In the rows, zero is written as 128.
which system made each run
run 1, H (11 x 18)
[[183 132 178 201 104 112  96 138 116 147 148 125 144  91 154 128  92 158]
 [ 84 150 108  63 130 169 112 151 146  86 150 117 116 107  76 130 158 150]
 [173 100 127 131 157 143 157 110  81 135  88 144 136 179 131 146 112  71]
 [ 99 141 113 151  54  61 113 125 141 115 103 135 133 101 160 102 134 156]
 [ 98 132 142 119 214 143 133 114 174 161 169  95 132 130 114 153 145 141]
 [207 125 138 125  84 167 120 149  98 168 145 169 134 114 127 108  98 114]
 [ 61 144 128 106 101 119 129 127 110  43 123  88  97 119 129 140 121 107]
 [163  96  97 193 190 133 126 115 139 138  89 125 147 168 115 141 157 147]
 [104 156 126  75  78  99 113 116 132 175 121 185 154 100 142 120 107 159]
 [121 118 188 120 148 123 164 157 144 130 176  61 109 144 123 135 134  88]
 [178 116  78 167 127 172  90 110  95 115 129 143 112  92 151  85 147 134]]
run 2, Z (11 x 18)
[[115 139 134 114 141 154 180 173 171 143 183 129 131 143  61 155 144 106]
 [143  90 140 106 130 147 161  86 120  91 107 124  87 117 131 103  67  77]
 [137 130 121 168 110 114  67 129 138  89  73  76 147 149 152 117 111 170]
 [138 159  93  80 146 123  97 149 124 196 150 140 166 144 159 135 162 129]
 [107 137 173 131  96 106 167 127  84 153 167 183  90  74 138 137 137 127]
 [123 106 112 181 149 149 157 137 143  66 143  98 117 132  72 141 159 129]
 [149 109 119  91 166 154 136  77 161 134  80 127 157 167 103 116  76 114]
 [101 146 136 118  64  97  94 153 145 149 100 125 111 129 175 104  83 153]
 [134 121 105 130 150 120  98 176  84 138 185  89 138 101 167 129 178 118]
 [174 153 182 140 145 138 141  82  97 122 142 169 148 102  97 163 154 124]
 [ 85 156 111 156 100 140 168 132 166 105  91 151  91 177  87 141 136 124]]
run 3, K (11 x 18)
[[143 164 181 131 137 110 110  76 114  90  90 108 167 152 130 164  81 109]
 [144 118  75 159 128 114 141 177 198 136 127 130 140 143 100 118 165 134]
 [101 120 144  82 130 114 105 117  77 187 124 134 105 123 197 117 129 143]
 [154 152 184 170  85 133 131 135 134  77 164 113 136  88  84 136 140 139]
 [101 120  55 101 182 186 146 104 136 134 127 147  95 143 115 126 121  99]
 [147 109 168 141 102  66 127 128  92 134  93 114 185 155 151 157  74 115]
 [118 137  91 137 121 110 108 147 190 109 116 134 111  91 116  97 180 174]
 [145 130 178  90 165 170 119 109  93 190 167 115 114 151 153 123 132 114]
 [135 143 123 145  52 114 156 153 118  66 148 140 142  97 101 132 110  86]
 [ 63 112  81 137 194 138 127  82 128 117  95 114 113 149 137 144 143 148]
 [206 113 170 159 116 101 121 141 122 176 110 155 178 126 133 133  90 149]]
run 4, V (11 x 18)
[[132  81 158 117  93 146 156 170  93 191 145 124 110 157 133  94 148 150]
 [140 118 153 138 175  86 105 138 112 101 128 119  93  56 162 136 166 147]
 [142 192 117 131 127 114 131  88 190  85 143 140 161 103  95 144 118  99]
 [ 91 125  88 117  99 166 163 119 114 173 146 136 122 181 136 115  94  90]
 [120  76 143 173 146 136  94 150  76 133  90  98 106 149 160 134 103 178]
 [163 142 135 104 151 117  93 133 156  97 116 123 163  96  88 133 181 176]
 [139 163 151  66  98 120 182 129 128 142 169 166 129 112 110 136 127  65]
 [ 97 106 114 196  99 104 157 128 111 121 128 118  83 140 180 112 106  93]
 [115 123 102 158 187 132  82  76 155 126  93 100 150 138 148 127 131 179]
 [149 144 147  82 127 171 111 154 143 165 145 156 171 123  72 147 102 161]
 [116 112 138 103  79 120 150 195  75 110 164 107 102 123 131 127 148  92]]
run 5, A (11 x 18)
[[164 136 148  89 185 168  86 140  98 108  94 119 135 150 100 162 147 146]
 [157 154 131  91  81  96 165 146 141 143  86 178 122 164 118 118 156  89]
 [102  93 132 147 142  52 174  98 133 145 157 114 157  96 162 122 141 117]
 [157 137 123 198 147 165  92  87 132 136 155 141 134  81 132 118  93 164]
 [ 83 163 101  95 121 194 117 159 168 127 138 120  93 157  97 132  97 129]
 [133  81 145  93 109 113 132 182  66 102 115  85 132 158 138 138 118  92]
 [146 136 124 134 127  89 114  86  94  98  72 149 138 120 144 125 196 156]
 [147 151 162 137 169 114 163 114 198 191 144 155 141 133 105 139 143 133]
 [122 108 106 140  86 127 153 147 130 154 177 151 118  76 145 103  66 105]
 [ 75 135 110 143 133 152  94  95 114  52 147  62 131 111 124 134 109 137]
 [167 132 131 133 155 187  96 149 107 138  89 115 118 205 112 138 147 133]]
run 6, S (11 x 18)
[[118 119 200  79 126 110 126 136 142 126 156  90 120  91 144 128  65 127]
 [178 127  76 168 128 139 104 154 142 113 165  94 119 115 156  89 161  91]
 [ 94 165 110 105 158 170  97  57  94 107  96 136 112 150 141 139 131 132]
 [156 150 173 171 115 118 165 154 144 156 118 171 140 166  86 172 121 120]
 [ 71  93  97 103  88  80 126 176 101 142 124 138 131 103 146 123 143 175]
 [148  85 175 114 145 140 151  75 132 107 167  73 160  95 113  94 106 120]
 [169 154  84 125 147 160  99 151 188 104  96 145  79 120 129  97 143 122]
 [ 86 169 132 111 159 118 110 118  95 145 120 120 123 165 180 181  92  88]
 [157 141 125 199  80 124 131 131 111 151 148 141 181 147 107 135 158 153]
 [ 72 100 156  78 123 135 142 123 116 117 118 137  90 102 102 115 158 191]
 [181  75 146 116 150 114 179 149 134 127 142 128 127 102 114 126  87  68]]
run 7, V (11 x 18)
[[144  97  91 154 150 150 124 114 116  75 162  97 133  78 107 103 174 136]
 [114 166 137  57 139 148 121  83 144  97  95 150 106 128 121 130  86  96]
 [138 108 127 164  95 110 163 189 167 154 106 123 126 189 114 128 103 106]
 [123 103  94 119 147  98  91 122  81 166 124 117 151 116 192 112 176 155]
 [160 172 207 156 129 147 106  95 137 122 155 136 136  94 107 141 114 155]
 [ 78 136  72 108 129 159 174 161 150 112 169 136  97 126  87 135 159 101]
 [113  88 121 121 144  93 136 100  73 101  80 111 140 145 161 150  62  92]
 [168 120 134 156  94 140  99 125 173 135  84 114 138 152 116  73 139 183]
 [122 148 147  63 175 131 127 160 137 192 160 139 111 123 141 142 168 130]
 [142 146 141 185  99  99 132 157  90 102 159 147 143  86 134 168  99  92]
 [ 74 144  86 131 110 142 130  57 136  80 129  93 129 142 128  90 168 126]]
run 8, C (11 x 18)
[[110  86 139  98 125  87 157 103 164 193 109 146 143 119 137 100 118 172]
 [178  98 147 113 160 159 141 159 145 173 187 131 139  90  98 120 116 123]
 [124 166 120 119 130 189  99 116 103  68 167 100 115 114 127 135  91  84]
 [115 179 140 183 112 116 110 121 141  85  84  99 109 190 142 148 132 115]
 [101 107 102 127 115  74 122 161 112 170  81 155 121 142 163 127 171 173]
 [133  79 151  92 136 108 157  96 109 169 147 153 177  81 103 120 127 169]
 [165 124 135 114 137 180 165 124 161 105 180 126 116  90  75 110 124  96]
 [117 169 109 130 147 149 105 129 141  86 113 108  88 146 157 148  70  65]
 [124 160 121 181  97  92  78 153 122 139  97 102 157 175 171 140 126 152]
 [ 98  95 134  94 116 121 127 126  95 171 128 132 132 140 136 104 197 192]
 [147  96 178 109 151 132 177  97 103 130 133 183 116  82  87 136 130 133]]
run 9, K (11 x 18)
[[142 122  77  94 158 187 116 170 134  94 144 136  93  91  95 118 135 120]
 [122 146 126  98 121 138 119  83  78 117 112 102 178 184 140 148 103  93]
 [143 117 108 199  86  80 151 141 174 115  99 133 132 137 123 107 162 137]
 [105 135 143  99 186 122 111 124 122 188 129 164  78 101 172 136 149 151]
 [149 140 181 120  89 138 131 148 114 121 190 114 175  94  86 147 103 130]
 [ 80 106  54 112 125 173 145 101 145  87 121 109  99 142 117  90 110 110]
 [177 110 162 168 161  95 108 118  95 130  69 118 147 168 163 154 103 115]
 [142 183 102 125 102  96 113 165 183 135 127 178 136  97 112 137 173 156]
 [ 69 116 160  88 139 160 150 113 110 188 178 104 110 151 140 111 153 139]
 [167  91 149 164  87 125 154 127  99  83 140 127 124  81 118 112  86 103]
 [100 163  81 120 193 142  98  94 163  80  88 126 116 130 122 159 110 120]]
run 10, H (11 x 18)
[[138  74 156 171 135  73 133 140 104  92 103 103 152  95 137 158  76 129]
 [130 123  92  94 130 132 103 121 181 118 131  97 176 121  97  90 166 175]
 [148 168 160  76 152 147 123  93 129 166 116 130 119 175 159 128 106  81]
 [139 159 139 189  69 104 118 187 120 118 141 132  83 118 165 126 147 111]
 [ 62 127  85 147 176 161 135  97 105 112 160 137 124  99  99 159 153 157]
 [169  91 167 128 116 135 168 110 124 146  94 168 159 136  79 138  76 140]
 [ 95  94 121  66  93  90 119 163 136 110 106  83 108 114 160  90 117 131]
 [163 155 124 154 192 119  88 101 139 122 142  74 167 139 163 145 164 106]
 [143 201 118 125  75 158 122 119 151 148 132 188 116 134 113 115 152 132]
 [ 61 111 143 132 141 132 173 153 104 134 135 136  63 143 138 163 101 103]
 [157  65 117 195 129 117 123 138  92 120 130 124 168  89 118 125 119 172]]
run 11, A (11 x 18)
[[118  88 149 179 162 133 169 103 183 141 163  93 143 127  90 129 109 140]
 [151 101  85 143 123 174  90 156 123 125 106 143  84 106 148 100  62 137]
 [ 89 174 123  71 131 120  79 142 143  79 114  73 135 152 135 144 134 123]
 [180 121 150 115 119 137 132 134  71 167 139 119 151 173 144 121 185 105]
 [ 85 140 141 129 124  91 168  81 114 148 109 202 100  93 135 143 141 145]
 [143 114 136 192 142 112 156 147 175 121 172 121 162 101  80 155 110 133]
 [129  85  64 111 115 184 110 119 132 125 126 119 119 114 128  73  80 141]
 [111 161 174  99 140 127  87 129 138  86  95  66  99 161 153 140 103 118]
 [167 142 106 130 122 118 112 178  83 159 133 140 134 154 157 135 206 111]
 [ 99 137 143  85 131  97 159  73 106 156 126 188 160 100 112 151 130 147]
 [148 116 164 209  98 127 175 122 168 115 158 126 126 113  86 117 116 131]]
run 12, Z (11 x 18)
[[109 110 112 180 160 179 140  89  99 185 160 133 148 160 123 140 111 146]
 [114 114 124  82 100 184 120 133 141 132 120 162 110 104  78 106 108 186]
 [ 94  83 150  69 120  96 138 173 108  98 111  70 133 152 123 138 133 118]
 [216 122 130 136 120  69 128 141 141 110 110 128 163 102 145 119 139  90]
 [107 207 138 165 152  99 108  82 164 129 127 130 101 130 169 144 160 117]
 [108 121  92 194 136 171 141 134 108 188 166 154 131 146 127 148  98 130]
 [ 96 111 115  83 119 195 124  97 114 106 144 141 112  82  90  98 120 171]
 [122  90 180  90 105 108 139 162 112 110  91  78 148 176  98 138 121 150]
 [193 130 105  96 123  77 125 170 155 115  91 149 131 109 145 120 141  85]
 [ 96 172 144 167 149  69 122  78 131 126 139 111 124 109 189 147 144 107]
 [144 144 108 210 130 180 130 129 142 171 185 143 138 134 111 132 124 143]]
run 13, S (11 x 18)
[[141 133 109 134 113 143 130 109 188 180  97 136 124 178 127  79 146 153]
 [119 140 194 122 129 107  95 137  98 161 125 143  99  94 172 153  85 159]
 [153 128 111 157 143 126 135 167 111 109 197 106 162  93 107 152 176 104]
 [ 81 122  73  85 112 175 144  73 116  98 112 145 105 136 107  90 132 126]
 [151 115 187 172 139 107 154 127 154 123  73 132 109 169 125 151  66 110]
 [135 125  92 119 137  86  83 189 134 164 118 118 163 124 156 135 154 169]
 [118 155 166  84  99 147 122  70 103 127 194  98 157  99 130 101 129 128]
 [154 134 127 183 122 151 156 136 148 104 126 157  52 119 116 109 162 105]
 [ 83  97  85 108 193 116 126 134  90 133  83 146 126 149 148 178  94 122]
 [152 144 140 141  83 114 132 123 158 131 140 108 220 147  88 135  92 137]
 [102 134 152 113  85 129 110 150 149 136 136 100  74 124 152  75 168 172]]
run 14, C (11 x 18)
[[182 134 161  96 162 160 118 185 169 153 145 103 134 156  95 140 128 115]
 [142 150 115 110 103 141  91 140  45  95 136 123 123 118 174 138 122  84]
 [ 94 171 164 178  97  88 137  68 142  99 119 109 135 138 137 133 164 142]
 [107 103  85 135 162 124 165 150 154 184 108 181  92 136 122 126 176 147]
 [123  80 125  98 125 127 136 128 104 149 134 156 162  86 112 145  41 148]
 [172 129 151 131 128 156 120 139 166  75 159  52 150 126  87 109 130 113]
 [138 164 118 102 144 158  91 121 115 115  94 123  56 161 179 112 139  90]
 [113 174 160 166  89  65 120 138 111 157 120 159 155 138 157 168 124 142]
 [ 92  82  90 132 140 117 165 129 119 147 166 118 155 116 108 115 199 155]
 [137  85 136 123 147 175 153  78 126 128 111 163  97 101 106 104  68 142]
 [156 163 148 117 127 122 112 187 193  94 127 113 130 120  94 155  87 110]]

runs to name
run 15 (2 x 18)
[[151  90  80 170 155 144 134 161 161 138 136 135  76 100 140  93 143 124]
 [119 153 103  73 157 128  76 119 138 103 116 115 157 107 143 153  63 114]]
 | A
run 16 (2 x 18)
[[109 126 165 176 131  64 149 133 174 176 124 116 142 154 155 143 107 130]
 [131 105 101 146 111 143  92 155 110 161 179 136 135  60 150 104 120 176]]
 | A
run 17 (2 x 18)
[[131  88 133 138 111 124 193 102  92 157 135 194 140  94 100 137  89 117]
 [116 105 117 139 138 124 142 147 192  84 162  89 118  86  97 118  97 117]]
 | C
run 18 (2 x 18)
[[152 139 173 100  71 100 137 143 151 150 107 156 174 137  89 126 137 165]
 [124  88 154 118 121 114 184 109 159 134 171 112  94  84 128  72 165 118]]
 | A
run 19 (2 x 18)
[[160 106 128 113 132 106  83 202 157 105 106  93 104 105 151 110 127 139]
 [128 176  67 107 158 140  94 111 110 112 155 115 181 138 134 155 161  96]]
 | H
run 20 (2 x 18)
[[140 131 113 188  84 110 132 125 123  94 127 182 135  60 110 137  93 144]
 [ 79 147 111 108 146 162 128  98 156 105 156  58 144 171 106 114 169 131]]
 | Z
run 21 (2 x 18)
[[157  85 118 141  80 152 188 113  99 172 138 166 117 140 123  83 129 112]
 [ 78 115 153 133 153 101 103 131 137 129 107 109  61 100 179 117 117 169]]
 | V
run 22 (2 x 18)
[[123 152 113 160 122 119 139  95 224 151 117 133 136 148 110 105 132 157]
 [ 93 114 127 100 160 159 125 149 138 189 165 109  85 130 161 120  71 121]]
 | Z
run 23 (2 x 18)
[[135 127 155 121 151 184  95  92  81 185 156 114 127 148 160 115 121 144]
 [125 169 176 159  87 147 132 157  99  98 147 151 107 114  84 161 149 145]]
 | C
run 24 (2 x 18)
[[140 122 136 128  88 145  82 141  71 121 162  85 115 103 183  90 110 126]
 [132 180 117 179 123 176 105 104 114  58 116 133 103 142 106 140 143 120]]
 | K
run 25 (2 x 18)
[[154 153 122 162 131 160 118 112  74 116 121 109 121 187 156 135 147  79]
 [122 152 102 179 103  88 161 135 120 124 102 203 130 131 114 169 160 118]]
 | K
run 26 (2 x 18)
[[105 114 184 142  88  94 149  97  96 125  76 146 119 149 126 129 150 174]
 [153  75 163 103 167  80 165 156 145 160 137 145 137  83 109 139 148 150]]
 | S
run 27 (2 x 18)
[[163 118 132  98 158 157 105 189 189 118 137 111 114 108  91 123 107 138]
 [150 137  97  56  98 128 118 124 114  90 127 106 126 128 161  89 123  64]]
 | A
run 28 (2 x 18)
[[109 155 164 155 105 157 112 131 121 105 121 143 145 120  75 168  71 176]
 [111 124  76  59  98 155 142 163 123 104 128 104 138 172 100 106 146  94]]
 | Z
run 29 (2 x 18)
[[210 134 115 145 121 126 134 134 114 117 127 136 115 134 153  98 183  70]
 [ 80 200 122 143 133  94 145  97 120 136 153 164 120 117 158 172 154  95]]
 | K
run 30 (2 x 18)
[[150 155  64 153 155 138  96 150 164 131 168 147 148  72 124 137 125 128]
 [ 85 182 133  92  99 159 103 107  88 109 152 102 148 158 138 148  93  94]]
 | V
run 31 (2 x 18)
[[102  87 154 150 134 108 189 135 156 136 166 128 150 102  69 140 154 164]
 [172  77 109 141 144 159 134 120 146 101 112 138 107  86 104  91  82 127]]
 | A
run 32 (2 x 18)
[[ 84 128  97  83 158 117 110  92 146  76  94 126 149  92  94 141 142 173]
 [182 112 144 104 151 108 153 145 159 176  93 136 163 186 123 134 113  94]]
 | H
run 33 (2 x 18)
[[116  56 133 165 120  99 126 165 109  98  94  98 125 107 132 136  96 175]
 [172 136 130  65 148 118 100  98 165 101 127  95 163 103 120  90 165 133]]
 | V
